In the rows, zero is written as 128.
One turn sends every row of this set to another row. A few are shown first. Where does it send the rows asked after them?
vife: [125 106 134 128 155 117 136 108 170 130 155 128 151 140 131 128 126  82
 128 132 138 130]
lubi: [110 130 131 118 142 135 131 134 150 121 134 114 149 118 109 169 140 112
 142 132 136 118]
seg: [119 124 135 122 133 125 149 115 147 105 140 135 166 132 116 158 123 102
 159 116 135 108]
zinim: [126 115 148 136 157 126 131 118 123 115 158 123 160 133 126 160 144  77
 102 131 116 140]
leg: [130 126 144 125 154 114 130 114 122 121 167 128 167 138 125 161 145  79
 103 135 125 136]
Mepu: [120 126 128 120 130 131 146 111 147 105 143 130 166 120 116 161 117  98
 154 120 133 110]
gubab: [102 124 128 129 149 132 136 141 148 116 129 111 150 127 109 164 141 105
 144 129 135 115]
Dev: [127 105 140 126 144 117 136 110 170 126 159 130 153 145 129 128 130  76
 120 130 128 138]
mimaf: [132 149 132 132 133 119 138 141 135 117 131 118 166 133 117 156 124  90
 154 130 120 112]
dilof: [125 143 128 135 137 123 141 143 130 112 134 111 167 129 117 152 126  83
 150 132 118 106]
peg: [122  98 138 126 148 112 138 108 170 121 153 131 157 143 123 124 135  80
 125 124 127 129]
Vak: [109 141 145 113 125 128 151 131 148 122 155 128 158 134 104 146 152 101
 136 126 131 105]
bim: [104 139 146 120 130 128 154 139 140 117 152 124 169 129 108 148 155  96
 141 126 127 106]
moseb: [122 151 126 133 145 107 134 122 145 132 148 135 171 125 131 151 136  73
 109 117 125 150]
Bido: [133 120 133 119 160 115 121 118 159 116 143 120 146 127 149 136 147  94
 118 123 105 139]
luzu: [119 134 128 122 131 127 152 111 146 101 144 138 161 126 115 157 121  98
 149 109 127 107]
Pob: [129 112 128 123 165 110 120 121 160 115 134 117 147 127 139 133 148  96
 122 122 106 132]
suv: [113 129 132 123 146 127 131 139 149 120 126 116 149 129 111 167 142 113
 149 129 135 117]
Por: [126 139 129 139 144 102 134 121 142 123 143 134 173 128 123 148 131  68
 109 107 116 148]
soza: [133 148 130 130 132 127 136 141 137 122 137 111 161 120 117 155 122  90
 150 135 119 111]
dufuz: [114 137 134 142 144 119 142 120 149 126 145 136 168 122 130 147 135  69
 108 109 119 154]
riz: [112 132 130 126 146 132 130 139 146 121 134 114 140 131 103 169 139 108
 135 132 134 115]
doket: [130 116 148 124 152 114 122 113 127 120 163 124 159 137 124 158 147  82
  99 125 126 140]
talim: [133 118 146 128 158 118 132 121 121 114 162 121 163 141 113 155 142  83
 100 127 117 138]
Pitan: [119 100 137 128 144 122 132 109 163 127 149 119 157 140 127 123 138  71
 121 133 136 131]
Kika: [128 118 130 117 168 116 125 113 159 118 144 123 146 122 150 135 147 103
 125 123 116 130]
kabaz: [122 144 129 135 145 111 142 125 148 125 145 133 171 127 120 142 133  76
 106 104 119 153]
Zalog: [124 118 148 129 153 111 129 121 127 120 160 127 164 138 113 158 153  81
  98 125 119 138]
Goke: [126 139 129 133 141 106 129 116 148 128 146 132 166 126 132 146 132  71
 108 105 125 153]
dov: [126 116 129 119 157 119 122 111 151 112 135 116 156 120 150 127 152  88
 122 119 110 131]
bom: [114 141 152 116 128 125 150 136 139 121 151 129 167 135 107 155 153 104
 144 128 128 109]
deriz: [110 122 129 125 137 129 152 117 144  97 140 130 167 125 118 156 126  97
 155 113 130 105]
zoti: [136 147 123 129 136 122 133 136 134 112 133 112 156 131 118 152 122  88
 147 130 116 104]
ges: [132 117 126 113 163 116 125 115 155 107 137 117 153 126 140 128 148 100
 120 115 108 133]
motat: [125 101 132 124 150 118 136 112 169 124 150 121 156 147 116 122 130  81
 120 128 135 134]
bokob: [116 140 150 114 125 132 151 131 141 122 159 126 165 123 109 150 147 101
 142 131 126 107]

bokob -> lubi
Bido -> Goke
Now find these:
leg -> Kika
dilof -> deriz
riz -> zoti
seg -> bom
Pob -> Por
kabaz -> motat
dufuz -> Pitan

One turn sends every row of this set to another row. A few are shown first. Where does it send the rows asked after them?
rute: [131 151 129 124 128 109 128 105 121 121 117 131 122 128 137 129 119 107
 134 128 143 140 121 129 126 148 141 128 153 113]
baro: [162 122 102 119 114 132 110 124 114 134 122 127 134 133 126 112 113 128
 127 110 124 110 125 125 131 129 126 141 129 126]
dif: [119 120 135 123 131 122 128  96 145 124 142 129 115 134 129 122  97 120
 124 137 158 144 130 135 124 132 134 146 136 136]
nadi: [114 124 145 122 115 124 124 134 120 129 116 127 151 149 145 138 139 147
 131 118 145 134 129 117 125 118 104 136 134 132]
febel: [120 133 138 107 126 109 123 135 126 105 114 128 141 137 135 149 109 130
 130 112 146 114 143 116 134 124 131 125 137 129]
kov: [149 127 100 111 121 140 103 127 121 120 121 127 135 126 122 118 105 120
 134 104 135 122 133 123 131 120 141 128 134 129]
fal: [110 141 146 120 118 118 119 134 127 114 109 126 147 141 139 143 123 136
 135 122 149 132 130 116 142 108 122 132 141 126]
Sug: [150 120 115 128 106 149 116 126 115 141 124 133 140 131 129 114 134 139
 123 110 122 110 121 127 128 117 115 149 125 129]
laba: [109 125 139  98 117 126 131 130 138 119 142 149 112 120 122 139 129 113
 121 137 143 139 120 131 111 119 131 136 113 125]
lopiz: [133 131 121 134 109 163 112 125 122 132 123 131 144 122 127 119 134 138
 129 110 133 125 123 127 134  98 122 141 129 130]
feper: [116 151 142 134 122 131 134 114 121 126 121 128 134 120 138 141 156 118
 115 130 137 135 117 142 115 125 123 122 122 113]
kasu: [127 136 139 147 127 122 127  92 127 134 124 127 134 135 140 132 147 131
 111 124 142 118 124 143 114 145 120 143 136 123]
tarut: [118 104 135 114 126 125 126 109 142 133 148 141 117 138 127 129 131 130
 114 129 149 132 126 136 100 138 117 149 118 139]
moko: [138 125 139 123 121 110 135 135 112 129 118 122 141 150 143 137 130 143
 125 117 134 121 128 120 124 132  96 126 122 128]
mus: [141 136 136 116 123 104 135 121 134 123 139 138  98 127 117 130 117 114
 121 140 137 129 110 132 125 131 115 133 109 117]
Fozo: [136 131  99 123 139 124 113 129 133 140 138 117 100 134 131 119 105 128
 131 134 124 128 134 120 118 132 147 135 118 137]
Tav: [118 140 108 125 139 138 112 134 142 129 137 124 102 121 125 128 111 128
 134 129 131 131 136 118 121 113 154 129 119 138]
metez: [135 134 131 118 125 107 129 111 122 126 124 147 119 129 131 137 142 119
 121 118 134 111 123 130 108 160 131 139 140 116]
madur: [118 129 120 138 121 142 121 130 135 154 139 132 108 131 135 119 135 146
 126 139 119 124 123 120 121 114 132 157 118 139]
tem: [140 124 134 120 131 105 131 124 119 117 118 116 140 147 141 139 105 137
 125 113 142 111 142 122 130 139 115 125 132 133]
bobi: [133 137 113 121 116 156 106 131 125 118 120 130 139 118 120 123 119 125
 136 106 139 130 128 123 135  99 138 126 132 127]
Ganop: [105 137 134 117 128 136 129 110 123 120 124 133 138 124 143 137 136 112
 128 122 149 149 132 135 106 136 145 123 145 124]
zulan: [137 126 106 127 125 125 120 132 127 154 138 126 101 137 135 115 123 137
 127 139 113 121 123 120 118 131 132 150 114 134]
dis: [122 137 142 136 119 120 127 104 139 132 135 121 116 134 130 122 121 121
 119 150 148 149 110 139 135 114 113 144 116 122]
Nubur: [110 144 122 140 129 148 117 132 142 139 136 128 106 120 127 126 127 138
 131 136 128 130 127 120 129 100 143 143 119 137]

kov -> baro
kasu -> feper
Now find these:
mus -> tarut
tem -> moko
zulan -> madur

One turn sends every row of this set to another row. A few are shown first. Where does it send the rows asked after them?
nok: [113 130 143 139 156 157 121 116 142 111 135 105 112 135 131 143 115 136
 114 131 124 144 140 130 121 126 130 109 139 132 131 123 130 151 139 120]
goli: [119 125 128 138 122 135 118 135 120 132 103 123 150 138 102 119 128 138
 130 114 132 141 130 129 107 166 149 133 124 125 139 130 141 130 126 121]
Kubem: [106 118 145 139 127 122 120 116 138 127 107 146 121 130  98 131 107 148
 124 111 146 141 120 105 112 154 147 122 113 116 128 127 117 138 126 131]
nokag: [106 136 139 130 141 135 123 120 132 121 112 122 134 160 121 104 121 137
 108 120 125 125 127 141 110 145 136 111 133 122 121 152 152 114 114 123]
Pag: [129 108 138 132 135 140 123 119 100 134 112 109 140 138 104 123 138 137
 110 134 117 115 125 139 113 135 144 121 142 141 119 145 117 160 150 143]
numod: [114 112 158 115 139 141 101 127 107 106 127 130 105 154 139 129 113 144
 101 119 134 124 129 114 134 136 132 134 153 142 130 128 122 160 131 150]
tapu: [122 114 135 126 131 136  94 154 133 126 125 128 114 130 122 121 133 140
 106 118 127 136 135 120 101 138 132 131 154 129 120 145  98 146 122 148]
mil: [112 116 125 141 137 124 113 131 126 132 120 128 143 147 128 110 105 145
 127 110 143 127 125 128  99 148 138 114 115 114 137 130 133 122 150 130]
siv: [121 122 134 133 136 118 126 106 113 124 103 106 132 137 121 132 137 140
 107 133 130 122 126 134 110 144 143 108 143 124 124 142 115 156 160 151]
vas: [113 115 146 125 121 133 100 139 119 109 127 132 120 141 148 129 126 156
  99 115 123 133 133 120 114 144 130 128 145 124 121 149  98 149 132 152]
zet: [130 116 148 130 140 148 115 131 135  96 122 108 109 138 134 127 113 139
 115 136 117 132 131 123 148 143 127 117 145 153 144 119 135 138 139 141]
Kan: [115 121 122 130 149 165 119 125 136 107 129 114  85 131 118 138 134 139
 106 126 135 130 146 124 126 145 139 118 132 123 136 125 139 149 129 140]
Fusis: [116 115 151 131 141 152 106 109 118 129 127 104 126 153 128 121 111 127
 101 136 125 116 133 132 112 127 150 115 144 128 132 131 130 177 127 131]
fogog: [124 102 141 147 111 140 122 114 126 118 110 134 140 140 117 105 104 156
 125 112 127 120 131 124 115 164 157 120 110 120 140 132 132 137 128 135]
Dapib: [123 133 139 147 125 137 127 120 135 120 124 119 119 141 110  95 122 140
 116 111 126 124 129 149 122 163 158 122 136 133 122 155 153 121 120 137]
gak: [103 122 146 149 132 137 123 108 133 123 118 123 116 154 117 101 102 158
 119 120 133 125 108 145 119 153 130 118 131 131 128 155 147 122 124 139]
ripa: [123 125 138 128 141 129 108 110 111 129 111 126 106 130 116 114 101 156
 120 116 165 128 124 126 102 154 144 119 103 138 138 139 111 146 119 137]
tidap: [128 112 142 132 127 147 122 121 113 117 111  97 123 146 121 125 131 138
 118 138 125 118 122 134 132 141 127 120 152 161 142 129 131 151 144 153]
gati: [119 126 154 127 143 156  92 126 124 123 147  99 116 143 130 136 106 127
 101 130 134 133 132 122 132 138 141 110 132 127 135 133 135 156 118 131]
favi: [125 118 152 141 124 127 113 140 117 126 134 140 132 133 109 112 115 131
 142 101 135 137 122 113 121 150 156 130 122 127 116 128 118 134 133 121]
fenes: [118 134 128 115 151 136 129 125 112 110  97 138 127 134 128 117 119 150
 116 116 137 136 142 132 102 139 136 130 109 150 135 128 117 131 129 112]
pepi: [114 130 118 138 136 144 130 111 135 119 122 102 103 135 130 134 142 132
 105 127 135 123 145 139 108 138 147 113 142 126 134 130 132 159 149 148]
kevu: [109 144 140 131 130 132 108 128 117 131 101 118 129 131 128 130 117 133
 132 129 142 143 117 131 111 155 150 128 114 147 138 139 113 145 113 108]
gop: [124 118 133 125 126 146 122 117 116 112  98 133 113 132 131 120 121 147
 118 120 144 108 137 122 112 158 167 114  97 138 134 144 112 142 111 127]
nov: [141 139 150 132 118 127 116 125 113 113 119 118 125 123 131  99 116 133
 132 115 134 137 136 134 115 155 155 122 109 151 130 132 109 142 119 121]
rula: [110 135 154 136 130 125 121 128 134 121 136 136 114 140 114 113 116 136
 118 111 137 123 112 131 138 137 141 120 126 146 107 155 133 108 136 139]
buzo: [116 126 148 131 143 150 114 133 141 119 138 116 108 136 134 139 126 131
 105 111 131 141 148 120 105 124 138 115 156 133 119 133 108 157 121 131]
vos: [129 107 147 127 160 157 105 115 112 107 132 116 100 147 119 127 107 142
 110 129 139 117 132 122 142 142 145 121 141 136 133 124 144 155 137 142]
Kifel: [110 131 155 136 135 131 134 111 151 106 113 145 111 141 114 119 120 142
 110 112 129 124 130 123 127 145 156 112 132 130 106 151 131 117 116 130]
Pezoz: [114 118 141 120 127 123 130 135 120 113 111 151 142 138 118 128 122 143
 114 104 133 127 132 108 125 143 145 122 108 130 124 128 124 114 143 129]
lesel: [130 132 140 122 123 149 112 121 130 108 129  96 106 130 114 135 136 121
 108 141 130 128 135 122 144 142 135 107 123 135 137 126 137 142 126 147]
bosu: [117 113 138 142 132 129 121 103 116 125 113 116 124 135 115 112 125 133
 112 140 114 119 124 139 108 135 151 122 140 119 120 134 113 177 150 137]
nesu: [113 117 139 127 118 130  98 137 134 115 113 139 112 126 123 125 121 151
  90 126 117 139 133 124 119 148 141 147 147 134 130 140 105 157 126 154]
pezo: [ 99 135 157 134 138 134 115 118 127 121 120 142 110 152 102 116 120 135
 124 118 136 132 109 126 128 145 140 130 136 129 105 150 137 128 108 122]
kegi: [122 121 127 136 150 128 115 137 122 119 113 132 115 131 143 108 103 143
 136 118 144 117 123 134 110 142 152 123 114 156 136 134 109 130 147 122]
dume: [119 126 137 122 112 139 113 132 141 115 125 118  92 122 114 130 135 131
  97 130 131 131 134 120 132 137 132 130 137 149 136 128 117 150 127 164]

tapu -> bosu
favi -> fogog
vos -> zet
Now find these:
Dapib -> Kifel
kegi -> nov
tidap -> dume

One turn sends every row of this set to another row. A few are shown first. Where does it send the rows asked after them?
vezof: [118 152 143 138 100 144 128 132 140 117 141 123 123]
tos: [136 148 136 123 103 138 144 133 169 120 131 111 107]
bukul: [135 147 112 123 100 128 112 110 148 131 147 125  98]
nekud: [130 142 160 122 113 121 109 114 170 118 142 121 106]
zimo: [112 150 127 147 124 114 126 131 149  97 120 121 105]
Leru: [117 151 114 119  95 136 108 112 165 121 142 120  94]
kete: [120 127 122 127 107 111  85 127 158 118 133 118 100]
Gedu: [106 143 116 132 110 125 133 120 146 117 161 118  90]
kogi: [135 164 142 136 102 127 135 128 158 113 140 119 119]
folo: [132 162 143 129 120 127  99 149 161 128 131 127 110]
pamam: [102 151 108 128 105 135 122 120 162 111 145 116  91]
tus: [124 153  97 130 106 131 117 116 155 119 137 121  97]
bulik: [111 138 121 144 124 128 122 133 138 104 114 123 106]
Mafu: [111 128 131 127 108 106  93 128 165 113 142 114  95]
duge: [123 163 135 130 118 118 112 157 164 116 121 122  97]
miz: [120 137 151 120 126 133 119 156 156 133 143 120  95]
Zedo: [122 120 115 138 133 112 111 131 155 121 148 112 103]
zako: [128 139 135 120  96 143 143 138 156 119 124 113 101]
medom: [138 158 138 128  96 124 141 132 162 113 129 115 107]
Dod: [122 155 148 121 121 128 112 153 176 124 134 118  97]
Vam: [122 140 125 124 103 122 123 112 142 128 164 123  93]
rosek: [115 141 140 130  94 146 132 136 136 117 131 122 113]
fer: [120 137 137 125 101 155 137 137 150 122 132 115 112]
Nur: [111 133 113 140 126 117  97 130 167 111 139 112 107]
ziz: [121 128 120 136 128 125 135 135 144 110 115 118  97]
nubil: [121 141 127 139 128 112 139 132 155 102 122 116  96]
Goz: [122 140 156 126 110 132  97 114 158 119 136 127 114]
temok: [114 145 141 124 122 123 126 162 161 119 130 117  87]
pipu: [124 161 144 138  94 127 131 131 142 111 136 124 118]
komud: [128 157 133 135 121 121 108 156 140 125 124 131 105]
rafig: [119 119 133 126 112 102 102 128 157 119 148 114  92]
botiz: [128 125 151 119 113 141 104 118 154 129 132 125 108]
Bala: [130 145 146 128 124 132 107 152 142 137 139 129 108]
sovaf: [128 118 124 126 112 107  95 127 150 125 140 118  98]
daka: [104 143 127 120  98 131 119 115 159 118 159 118  88]
tupak: [128 146 106 134 111 122 129 116 139 125 152 123  97]
fibe: [123 126 108 140 129 118  99 130 156 121 138 115 109]
rotid: [109 128 120 139 130 111 110 132 166 112 150 109 101]
dapil: [136 126 155 115 116 129 116 117 167 127 137 120 100]
bir: [120 139 140 129 124 125 122 161 137 128 132 125  95]

bir -> Bala
Leru -> pamam
Now find these:
dapil -> ziz
tos -> zako
rotid -> rafig

One turn sends every row of this set to another row. A few are shown first. Where does it send the rows asked after them?
Vevi: [148 127 147 106 123 143 144 130 122 115 113 124 143 134 131 132 116 119
 141 125 126 144 125 122 143 145 139 121 119 152 129]
Kiz: [134 122 121 127 129 121 113 129 146 111 124 138 122 135 125 137 105 133
 144 134 125 111 120 150 115 131 153 133 117 137 127]
babo: [114 105 133 131 126 129 106 145 145 144 126 131 145 137 122 130 103 128
 131 145 135 131 129 125 106 120 116 154 136 116 133]
tufef: [120 116 135 122 135 128 146 143 151 127 130 139 136 126 108 139 138 125
 128 121 116 126 100 123 134 128 119 117 130 108 101]
guros: [123 144 137 136 141 123 117 115 111 125 134 116 124 129 135 120 116 113
 117 122 123 128 139 124 116 131 128 144 116 133 145]
sabeb: [118 110 129 137 131 126 108 151 139 150 132 140 151 132 122 126 108 122
 131 143 135 134 127 123 108 119 112 148 136 118 137]
tevir: [125 115 130 116 140 133 144 152 149 128 126 143 140 125 105 134 140 118
 122 125 120 133 108 120 135 128 119 116 135 113 105]
Kufoz: [125 112 130 111 139 129 145 144 150 130 125 141 138 128 101 140 137 124
 125 123 122 127 107 118 137 127 115 120 131 106 106]
lelu: [123 144 138 139 111 133 151 133 136 146 116 140 136 140 106 119 119 121
 115 133 135 123 120 118 145 124  94 139 125 139 128]
Fuvo: [133 117 125 129 127 118 120 128 150 110 118 139 126 133 134 137 108 129
 151 136 127 111 119 153 121 127 150 133 120 128 120]
duni: [131 122 122 123 126 122 119 125 145 111 118 137 119 126 133 138 109 124
 150 143 131 112 120 141 119 125 157 135 114 133 123]
loz: [113 109 132 135 124 116 106 147 143 153 130 132 147 136 125 133  99 128
 128 140 132 127 129 118 109 123 124 145 136 119 135]
Mez: [140 123 153 106 124 141 148 125 119 118 113 125 148 132 136 132 117 122
 149 121 120 142 120 120 143 137 135 123 116 146 122]
ruzu: [141 119 149 107 125 139 148 128 119 120 111 127 148 137 132 137 124 128
 144 124 125 138 110 114 143 143 130 119 120 151 122]
lupif: [149 124 146 104 130 139 150 129 116 126 115 128 148 135 131 127 118 125
 142 121 121 146 120 122 142 141 132 122 117 152 130]
gev: [108 102 129 134 130 127 105 147 139 141 131 137 148 139 119 132 101 129
 137 142 138 130 126 117 113 121 116 146 133 117 131]
luk: [143 126 145 103 118 140 151 127 120 124 117 123 141 134 129 136 119 119
 141 125 125 147 120 114 143 144 136 121 114 144 122]
fosu: [126 136 140 130 140 123 127 107 112 124 127 107 125 132 138 127 118 109
 117 118 124 134 138 129 119 130 126 147 121 132 147]
Viz: [123 140 134 139 139 122 125 110 103 128 132 113 124 131 129 122 115 111
 117 122 117 129 134 126 120 124 125 144 119 128 142]
feg: [136 142 136 142 110 135 152 138 136 145 126 133 136 142 112 119 124 130
 110 129 137 129 129 123 143 130  97 139 123 142 135]
vik: [131 140 135 141 110 133 153 132 140 150 124 133 136 140 108 120 118 134
 115 134 130 121 132 123 142 124  97 139 121 142 132]
tenek: [129 135 134 142 116 141 155 128 145 143 118 131 135 138 108 119 125 127
 114 129 138 124 126 120 145 128  93 140 128 137 130]
Fuge: [124 112 122 119 136 126 147 145 150 134 128 143 134 126 107 137 140 119
 127 129 124 128 105 122 131 123 125 119 130 106 103]
Fir: [134 141 132 137 112 138 153 133 137 147 120 133 137 143 114 118 129 124
 116 128 137 126 120 121 147 128  93 133 130 141 134]
sov: [133 118 123 121 130 116 119 123 145 109 115 140 127 133 136 140 112 131
 145 133 125 105 121 146 123 127 151 131 116 140 121]
Volu: [131 121 120 128 133 122 114 134 152 106 119 140 120 126 127 138 111 124
 142 138 129 111 121 147 118 126 154 131 123 131 125]
Pap: [131 118 120 123 135 119 118 128 148 107 115 138 120 131 127 143 109 130
 148 137 133 108 121 143 118 125 150 134 122 126 128]
tok: [128 139 143 133 142 117 129 110 104 131 130 114 125 136 140 120 119 113
 117 129 127 129 133 128 125 129 131 143 124 130 146]
setav: [125 136 144 126 139 114 125 111 109 122 133 108 125 135 129 122 123 115
 122 118 125 128 137 129 116 130 132 144 116 132 145]
geke: [119 117 126 122 146 133 140 148 147 130 129 147 136 123 103 134 136 126
 124 124 116 127  99 119 131 125 117 120 130 114 106]
Pomiv: [132 137 132 135 118 130 156 133 142 143 118 135 134 135 112 119 124 129
 119 128 140 124 120 123 153 129  90 141 121 142 133]
sas: [124 143 139 127 135 121 120 113 111 124 131 110 123 138 143 125 120 114
 119 121 123 127 137 127 117 129 131 140 122 135 148]
Lonil: [122 110 127 117 137 123 134 141 146 127 124 142 139 129 106 137 139 122
 128 124 117 121  97 125 129 130 121 119 130 110  98]
furaz: [147 125 148 102 123 140 146 123 118 116 109 121 142 134 126 134 116 122
 146 123 127 139 120 117 144 143 135 125 117 146 129]
buk: [117 109 131 135 130 123 113 150 133 152 130 132 147 135 128 131 102 131
 133 148 129 136 125 121 108 121 113 149 136 118 138]
dodi: [111 110 126 130 127 128 102 147 145 148 130 138 148 136 124 126 107 123
 133 144 132 125 126 120 109 117 115 144 139 116 132]

Fir -> sas
Vevi -> Volu
Now find these:
tok -> loz
duni -> Fuge
sov -> Lonil
tufef -> Mez
feg -> guros
Pap -> Kufoz
geke -> lupif
gev -> Pomiv
Viz -> buk
babo -> tenek

